In the data rows, the value 128 means zero.
Some points:
array([102, 132, 137, 124, 112, 130, 104, 138, 149, 131, 113, 191, 122, 107, 149, 136, 126, 149, 82, 77, 152, 126, 154, 161, 92, 143, 107, 149, 135, 86, 138, 102, 98, 116, 138, 132, 126, 115, 121])
array([120, 122, 147, 117, 99, 152, 110, 165, 141, 101, 102, 111, 167, 102, 144, 122, 144, 120, 128, 95, 128, 126, 131, 109, 154, 147, 137, 135, 106, 175, 112, 96, 104, 124, 100, 85, 94, 135, 107])
array([127, 132, 148, 132, 73, 149, 172, 149, 140, 93, 143, 99, 129, 142, 119, 98, 106, 122, 97, 131, 103, 138, 167, 120, 97, 134, 91, 139, 119, 137, 127, 147, 162, 109, 169, 115, 131, 157, 142])
array([122, 107, 97, 167, 135, 132, 159, 141, 146, 149, 121, 133, 68, 104, 123, 112, 118, 128, 156, 116, 116, 71, 133, 122, 101, 104, 126, 109, 112, 152, 107, 116, 103, 150, 141, 79, 160, 121, 115])
array([112, 125, 111, 160, 125, 114, 174, 121, 112, 114, 113, 108, 107, 97, 156, 182, 127, 148, 137, 128, 119, 113, 93, 123, 166, 144, 117, 102, 160, 96, 150, 108, 144, 101, 137, 148, 103, 164, 127])
array([124, 157, 137, 128, 102, 101, 148, 119, 104, 130, 130, 147, 182, 156, 168, 113, 127, 101, 126, 153, 152, 69, 96, 141, 134, 99, 118, 131, 126, 129, 142, 134, 133, 118, 126, 125, 188, 129, 90])
array([120, 117, 80, 160, 177, 97, 128, 148, 129, 130, 167, 169, 154, 150, 174, 109, 97, 157, 143, 124, 116, 151, 137, 100, 107, 162, 137, 154, 108, 163, 175, 143, 126, 110, 114, 115, 119, 160, 139])
array([134, 94, 134, 133, 108, 146, 71, 132, 120, 148, 144, 125, 113, 176, 113, 93, 141, 134, 131, 111, 100, 96, 133, 103, 141, 135, 166, 132, 149, 117, 120, 86, 140, 95, 177, 149, 143, 149, 118])
array([118, 93, 113, 148, 100, 103, 141, 141, 112, 92, 88, 139, 94, 165, 102, 164, 116, 141, 105, 162, 124, 141, 114, 114, 149, 137, 163, 178, 131, 137, 140, 136, 132, 141, 116, 140, 146, 85, 111])
array([154, 112, 109, 136, 124, 140, 110, 113, 148, 95, 158, 166, 133, 85, 126, 145, 165, 90, 100, 141, 106, 153, 109, 95, 91, 104, 133, 115, 186, 119, 116, 122, 150, 135, 102, 116, 156, 128, 148])
array([143, 163, 140, 102, 143, 107, 144, 107, 189, 146, 123, 127, 81, 157, 161, 119, 146, 116, 150, 104, 146, 157, 138, 148, 152, 96, 152, 140, 168, 166, 118, 129, 149, 100, 153, 128, 111, 105, 105])
array([96, 153, 112, 110, 134, 113, 125, 105, 121, 134, 62, 122, 140, 118, 113, 101, 134, 115, 119, 130, 93, 116, 146, 139, 92, 178, 169, 69, 130, 131, 128, 160, 141, 113, 112, 146, 146, 137, 116])
array([114, 112, 161, 109, 155, 83, 156, 194, 132, 142, 120, 125, 127, 133, 133, 106, 126, 89, 109, 162, 130, 122, 143, 115, 131, 133, 125, 110, 149, 113, 135, 108, 91, 145, 144, 163, 113, 104, 156])
array([93, 160, 138, 150, 150, 123, 109, 154, 158, 110, 163, 117, 127, 126, 126, 128, 136, 143, 112, 120, 123, 136, 115, 131, 138, 133, 123, 130, 131, 142, 108, 125, 163, 208, 139, 165, 124, 151, 76])
array([164, 101, 129, 129, 150, 116, 130, 123, 112, 86, 153, 118, 134, 147, 125, 88, 91, 142, 137, 129, 138, 106, 165, 188, 149, 127, 111, 97, 164, 113, 112, 104, 133, 125, 66, 128, 121, 121, 116])
array([100, 129, 106, 146, 102, 104, 116, 146, 128, 159, 176, 92, 128, 123, 99, 143, 67, 94, 116, 106, 167, 157, 93, 128, 110, 124, 126, 120, 142, 126, 97, 148, 112, 87, 102, 126, 121, 123, 116])
array([130, 117, 130, 92, 158, 146, 118, 138, 137, 151, 125, 118, 97, 181, 109, 141, 145, 102, 129, 102, 151, 145, 100, 89, 140, 139, 80, 94, 80, 100, 154, 120, 147, 123, 96, 130, 162, 141, 120])
array([108, 151, 179, 156, 133, 159, 145, 105, 157, 112, 111, 123, 133, 115, 153, 131, 94, 139, 160, 144, 164, 143, 155, 94, 109, 130, 153, 135, 105, 106, 95, 91, 156, 122, 104, 148, 164, 124, 163])
array([107, 87, 149, 112, 142, 129, 131, 89, 129, 149, 141, 165, 149, 126, 81, 193, 118, 75, 168, 149, 124, 107, 160, 164, 128, 138, 120, 151, 118, 171, 129, 118, 124, 135, 147, 155, 118, 174, 130])
array([145, 146, 140, 142, 153, 157, 134, 135, 135, 120, 125, 143, 133, 109, 91, 124, 140, 157, 125, 166, 156, 146, 126, 134, 147, 154, 96, 99, 160, 170, 175, 128, 97, 95, 156, 115, 163, 114, 112])
array([155, 162, 136, 115, 128, 147, 123, 160, 106, 114, 166, 148, 100, 84, 126, 149, 113, 108, 134, 139, 88, 110, 142, 137, 142, 108, 168, 114, 84, 124, 158, 131, 126, 101, 120, 165, 119, 99, 101])
array([132, 96, 122, 152, 92, 150, 93, 78, 153, 153, 128, 121, 114, 138, 170, 115, 118, 134, 113, 196, 132, 152, 129, 124, 134, 117, 101, 98, 106, 124, 124, 140, 85, 149, 120, 147, 94, 134, 100])
array([140, 146, 89, 114, 106, 112, 112, 112, 106, 147, 127, 120, 154, 121, 113, 148, 108, 163, 140, 111, 127, 118, 140, 110, 111, 132, 84, 109, 118, 159, 119, 85, 166, 144, 159, 153, 126, 61, 142])
array([132, 127, 83, 169, 138, 146, 132, 119, 109, 101, 123, 122, 115, 131, 154, 118, 178, 53, 125, 117, 169, 117, 159, 148, 146, 163, 114, 147, 111, 115, 129, 139, 149, 135, 145, 125, 110, 99, 139])
array([147, 139, 121, 137, 121, 124, 104, 111, 133, 146, 96, 117, 115, 76, 94, 67, 101, 126, 142, 112, 164, 111, 100, 121, 146, 114, 137, 171, 144, 126, 183, 150, 139, 159, 120, 153, 118, 159, 150])
array([130, 113, 125, 112, 141, 146, 111, 136, 148, 109, 158, 70, 158, 138, 136, 164, 134, 142, 142, 137, 162, 91, 115, 148, 105, 132, 177, 103, 131, 102, 160, 153, 116, 152, 162, 105, 118, 103, 144])
array([101, 161, 160, 162, 133, 91, 96, 125, 100, 144, 145, 113, 126, 121, 104, 130, 151, 127, 168, 153, 104, 157, 156, 136, 149, 134, 118, 153, 133, 89, 133, 131, 122, 131, 123, 67, 145, 106, 123])
array([165, 157, 99, 58, 116, 128, 127, 164, 143, 142, 109, 146, 121, 127, 129, 151, 119, 143, 131, 177, 152, 124, 131, 123, 140, 149, 132, 155, 135, 100, 93, 114, 140, 134, 122, 79, 121, 177, 137])
array([116, 163, 122, 122, 114, 176, 180, 89, 113, 175, 162, 142, 128, 161, 121, 124, 123, 130, 99, 101, 105, 129, 118, 135, 133, 150, 147, 132, 151, 120, 149, 114, 95, 175, 97, 117, 113, 126, 144])
array([151, 126, 142, 124, 94, 82, 128, 100, 147, 138, 132, 93, 130, 130, 130, 149, 174, 152, 133, 109, 120, 112, 180, 92, 105, 110, 130, 132, 126, 130, 163, 142, 124, 122, 91, 129, 111, 145, 110])
array([89, 83, 137, 113, 103, 115, 137, 125, 122, 146, 143, 139, 134, 92, 132, 108, 158, 156, 98, 130, 138, 161, 115, 172, 159, 105, 152, 98, 90, 145, 139, 116, 174, 120, 123, 96, 131, 133, 176])
array([139, 145, 116, 164, 123, 154, 129, 174, 129, 145, 75, 127, 154, 167, 125, 135, 150, 127, 154, 137, 96, 161, 101, 175, 83, 68, 117, 135, 135, 125, 136, 113, 138, 123, 122, 130, 104, 137, 145])
array([143, 112, 141, 149, 135, 164, 123, 171, 111, 178, 123, 130, 150, 126, 138, 154, 145, 156, 128, 112, 129, 96, 148, 117, 165, 132, 120, 124, 157, 136, 90, 196, 135, 123, 101, 153, 139, 114, 153])
array([149, 108, 141, 129, 184, 135, 144, 88, 153, 156, 117, 97, 158, 108, 117, 120, 115, 125, 78, 131, 82, 113, 90, 127, 129, 140, 115, 173, 110, 110, 108, 122, 145, 99, 133, 110, 105, 94, 102])
array([81, 112, 136, 70, 122, 135, 113, 121, 146, 93, 124, 129, 109, 130, 142, 120, 115, 129, 178, 119, 82, 123, 97, 129, 130, 137, 88, 145, 150, 131, 133, 167, 128, 130, 115, 124, 121, 101, 151])
array([118, 115, 153, 100, 160, 151, 125, 120, 27, 131, 122, 124, 93, 115, 161, 122, 121, 140, 128, 142, 159, 137, 129, 113, 81, 114, 130, 141, 147, 142, 126, 132, 142, 131, 139, 121, 99, 132, 93])
array([154, 140, 110, 111, 124, 117, 138, 125, 118, 115, 153, 103, 114, 119, 121, 101, 183, 160, 143, 137, 128, 143, 99, 162, 100, 148, 132, 171, 87, 135, 79, 128, 83, 116, 121, 184, 158, 146, 153])
array([193, 107, 159, 129, 111, 104, 118, 127, 118, 123, 107, 129, 136, 119, 164, 151, 91, 115, 128, 82, 106, 180, 111, 149, 131, 147, 133, 111, 110, 129, 117, 135, 113, 162, 161, 110, 167, 139, 137])
array([107, 120, 83, 98, 148, 139, 154, 119, 120, 105, 118, 117, 179, 128, 109, 113, 135, 120, 134, 115, 124, 169, 153, 98, 157, 77, 148, 128, 137, 105, 124, 126, 91, 133, 159, 148, 140, 132, 110])
array([121, 177, 131, 132, 160, 126, 86, 104, 123, 85, 112, 131, 106, 154, 115, 154, 110, 139, 68, 126, 127, 104, 135, 125, 144, 82, 128, 123, 107, 145, 113, 137, 105, 122, 134, 107, 128, 157, 184])
array([152, 133, 148, 137, 122, 107, 149, 117, 124, 111, 128, 191, 140, 142, 82, 108, 144, 141, 153, 116, 147, 120, 94, 87, 130, 129, 130, 96, 102, 105, 93, 154, 131, 134, 142, 117, 71, 115, 126])
Along one direction, these points spread out more than along any other. Where along it does each point below lie, from 0 to 99? 50 is the average, and the first point above lies past it. One standard deviation of the points above along it is 16.
array([112, 125, 111, 160, 125, 114, 174, 121, 112, 114, 113, 108, 107, 97, 156, 182, 127, 148, 137, 128, 119, 113, 93, 123, 166, 144, 117, 102, 160, 96, 150, 108, 144, 101, 137, 148, 103, 164, 127]) 32
array([101, 161, 160, 162, 133, 91, 96, 125, 100, 144, 145, 113, 126, 121, 104, 130, 151, 127, 168, 153, 104, 157, 156, 136, 149, 134, 118, 153, 133, 89, 133, 131, 122, 131, 123, 67, 145, 106, 123]) 45
array([127, 132, 148, 132, 73, 149, 172, 149, 140, 93, 143, 99, 129, 142, 119, 98, 106, 122, 97, 131, 103, 138, 167, 120, 97, 134, 91, 139, 119, 137, 127, 147, 162, 109, 169, 115, 131, 157, 142]) 76
array([143, 163, 140, 102, 143, 107, 144, 107, 189, 146, 123, 127, 81, 157, 161, 119, 146, 116, 150, 104, 146, 157, 138, 148, 152, 96, 152, 140, 168, 166, 118, 129, 149, 100, 153, 128, 111, 105, 105]) 53
array([151, 126, 142, 124, 94, 82, 128, 100, 147, 138, 132, 93, 130, 130, 130, 149, 174, 152, 133, 109, 120, 112, 180, 92, 105, 110, 130, 132, 126, 130, 163, 142, 124, 122, 91, 129, 111, 145, 110]) 52
array([120, 117, 80, 160, 177, 97, 128, 148, 129, 130, 167, 169, 154, 150, 174, 109, 97, 157, 143, 124, 116, 151, 137, 100, 107, 162, 137, 154, 108, 163, 175, 143, 126, 110, 114, 115, 119, 160, 139]) 48
array([102, 132, 137, 124, 112, 130, 104, 138, 149, 131, 113, 191, 122, 107, 149, 136, 126, 149, 82, 77, 152, 126, 154, 161, 92, 143, 107, 149, 135, 86, 138, 102, 98, 116, 138, 132, 126, 115, 121]) 69
array([93, 160, 138, 150, 150, 123, 109, 154, 158, 110, 163, 117, 127, 126, 126, 128, 136, 143, 112, 120, 123, 136, 115, 131, 138, 133, 123, 130, 131, 142, 108, 125, 163, 208, 139, 165, 124, 151, 76]) 48
array([122, 107, 97, 167, 135, 132, 159, 141, 146, 149, 121, 133, 68, 104, 123, 112, 118, 128, 156, 116, 116, 71, 133, 122, 101, 104, 126, 109, 112, 152, 107, 116, 103, 150, 141, 79, 160, 121, 115]) 44
array([155, 162, 136, 115, 128, 147, 123, 160, 106, 114, 166, 148, 100, 84, 126, 149, 113, 108, 134, 139, 88, 110, 142, 137, 142, 108, 168, 114, 84, 124, 158, 131, 126, 101, 120, 165, 119, 99, 101]) 29
array([165, 157, 99, 58, 116, 128, 127, 164, 143, 142, 109, 146, 121, 127, 129, 151, 119, 143, 131, 177, 152, 124, 131, 123, 140, 149, 132, 155, 135, 100, 93, 114, 140, 134, 122, 79, 121, 177, 137]) 77
array([81, 112, 136, 70, 122, 135, 113, 121, 146, 93, 124, 129, 109, 130, 142, 120, 115, 129, 178, 119, 82, 123, 97, 129, 130, 137, 88, 145, 150, 131, 133, 167, 128, 130, 115, 124, 121, 101, 151]) 51
array([96, 153, 112, 110, 134, 113, 125, 105, 121, 134, 62, 122, 140, 118, 113, 101, 134, 115, 119, 130, 93, 116, 146, 139, 92, 178, 169, 69, 130, 131, 128, 160, 141, 113, 112, 146, 146, 137, 116]) 42
array([107, 120, 83, 98, 148, 139, 154, 119, 120, 105, 118, 117, 179, 128, 109, 113, 135, 120, 134, 115, 124, 169, 153, 98, 157, 77, 148, 128, 137, 105, 124, 126, 91, 133, 159, 148, 140, 132, 110]) 45
